Small tables with named rows and columns. After each table, cells are looked up by row and column.

gim =
fields: sene, gudato, tolebi, dov, dufog, deset, ketes, fiso
lutunos: [106, 135, 167, 121, 180, 123, 171, 78]
dogirub: [188, 185, 101, 147, 136, 93, 130, 145]
bak: [181, 118, 165, 103, 137, 126, 129, 57]
mak: [197, 194, 85, 157, 161, 74, 122, 175]
bikina: [225, 155, 117, 133, 116, 110, 105, 100]
butami: [216, 141, 133, 137, 91, 129, 135, 100]

deset of dogirub = 93
gudato of lutunos = 135
fiso of lutunos = 78
dufog of bikina = 116
sene of bak = 181
gudato of bikina = 155

kugife.csv
,vuf,pilap,nanogit,zira,tezu,revefur,lekufut
temota,0.5,0.5,0.5,0.6,0.5,0.4,0.7
lelafa,0.6,0.5,0.4,0.5,0.5,0.7,0.5
nis,0.4,0.5,0.8,0.4,0.8,0.3,0.5
leboruv,0.3,0.7,0.2,0.7,0.3,0.6,1.0
nen,0.7,0.3,0.8,0.3,0.7,0.4,0.2
big,0.4,0.6,0.2,0.7,0.3,0.5,1.0
pizi,0.7,0.4,0.8,0.4,0.7,0.6,0.1
taka,0.5,0.5,0.5,0.6,0.4,0.4,0.9
takeg,0.6,0.5,0.5,0.6,0.4,0.4,0.9
dumut,0.5,0.5,0.5,0.7,0.4,0.4,0.9

nanogit of temota is 0.5
lekufut of nen is 0.2
zira of dumut is 0.7
lekufut of dumut is 0.9
vuf of nis is 0.4
zira of nis is 0.4
lekufut of pizi is 0.1
vuf of temota is 0.5
nanogit of leboruv is 0.2
Row with the largest pilap: leboruv

Table tofilaf
|  | rulof | pelala | gorod | nusev | gesu | furul | sudalos |
|---|---|---|---|---|---|---|---|
| sedole | -3233 | 3234 | 352 | -141 | -2137 | 3295 | 1753 |
| beto | -9104 | 7568 | 139 | -1131 | -6278 | 7726 | 3750 |
| kizuzu | 5743 | -3394 | 677 | 1373 | 4194 | -3481 | -1302 |

furul of beto = 7726
rulof of sedole = -3233
sudalos of beto = 3750
gorod of sedole = 352
furul of sedole = 3295
gorod of kizuzu = 677
furul of kizuzu = -3481
rulof of kizuzu = 5743
sudalos of kizuzu = -1302

Table taz
,lutomab,suvim,teb,kagi
tage,50,25,55,60
lakisot,52,27,54,23
reto,82,61,36,48
banoz,65,42,68,65
tizola,56,68,33,63
zugepom,59,73,56,73
ruti,50,85,39,52
kotelif,80,37,62,58
zitas,48,33,29,63
sogenu,56,66,54,55
fam,50,71,31,46
dumebe,40,25,53,66
dod,83,48,37,54
sivotun,31,35,60,50

What is the kagi of fam in taz?
46
What is the lutomab of kotelif in taz?
80
What is the kagi of lakisot in taz?
23
What is the teb of zugepom in taz?
56
What is the suvim of reto in taz?
61
What is the suvim of tizola in taz?
68
What is the suvim of fam in taz?
71
What is the lutomab of tizola in taz?
56
What is the teb of banoz in taz?
68
What is the kagi of tizola in taz?
63
What is the lutomab of lakisot in taz?
52
What is the teb of zitas in taz?
29
What is the kagi of banoz in taz?
65
What is the kagi of kotelif in taz?
58
What is the kagi of tage in taz?
60
What is the lutomab of zitas in taz?
48

nesiz =
,rarem,kuzuri,tusamol
siv,7.0,6.0,6.0
zifun,9.1,4.0,2.4
fatifo,6.1,5.3,3.9
nedira,5.1,6.4,8.5
zit,2.7,5.1,7.7
bez,5.0,4.3,3.3
navolu,5.8,6.5,6.0
vered,2.6,5.8,7.6

siv, rarem => 7.0
bez, rarem => 5.0
zit, kuzuri => 5.1
nedira, kuzuri => 6.4
nedira, tusamol => 8.5
fatifo, rarem => 6.1
zifun, tusamol => 2.4
navolu, rarem => 5.8
siv, kuzuri => 6.0
vered, kuzuri => 5.8
fatifo, kuzuri => 5.3
zifun, rarem => 9.1
zit, tusamol => 7.7
bez, tusamol => 3.3

zare:
         vedele  tivib  tisofuz  dil  vuli  legopok
rin         103     61      118  133    73      101
gesesum      96     98       95  100    98       97
pimiga      126     84      120   93   101      106
pipovo      150     13      111  135    99       69
vapevu       88    162      135   64    84       84
fazovu       41    192      133   78    55       66

What is the tisofuz of pipovo in zare? 111
What is the vuli of pipovo in zare? 99
What is the tisofuz of rin in zare? 118
What is the tivib of pipovo in zare? 13
What is the vedele of vapevu in zare? 88
What is the dil of rin in zare? 133
What is the vuli of rin in zare? 73
What is the vedele of gesesum in zare? 96
What is the legopok of pimiga in zare? 106
What is the legopok of gesesum in zare? 97
What is the legopok of fazovu in zare? 66
What is the vuli of pimiga in zare? 101
What is the legopok of rin in zare? 101
What is the vedele of fazovu in zare? 41
What is the dil of gesesum in zare? 100
What is the tivib of gesesum in zare? 98
What is the tivib of rin in zare? 61
What is the tisofuz of gesesum in zare? 95

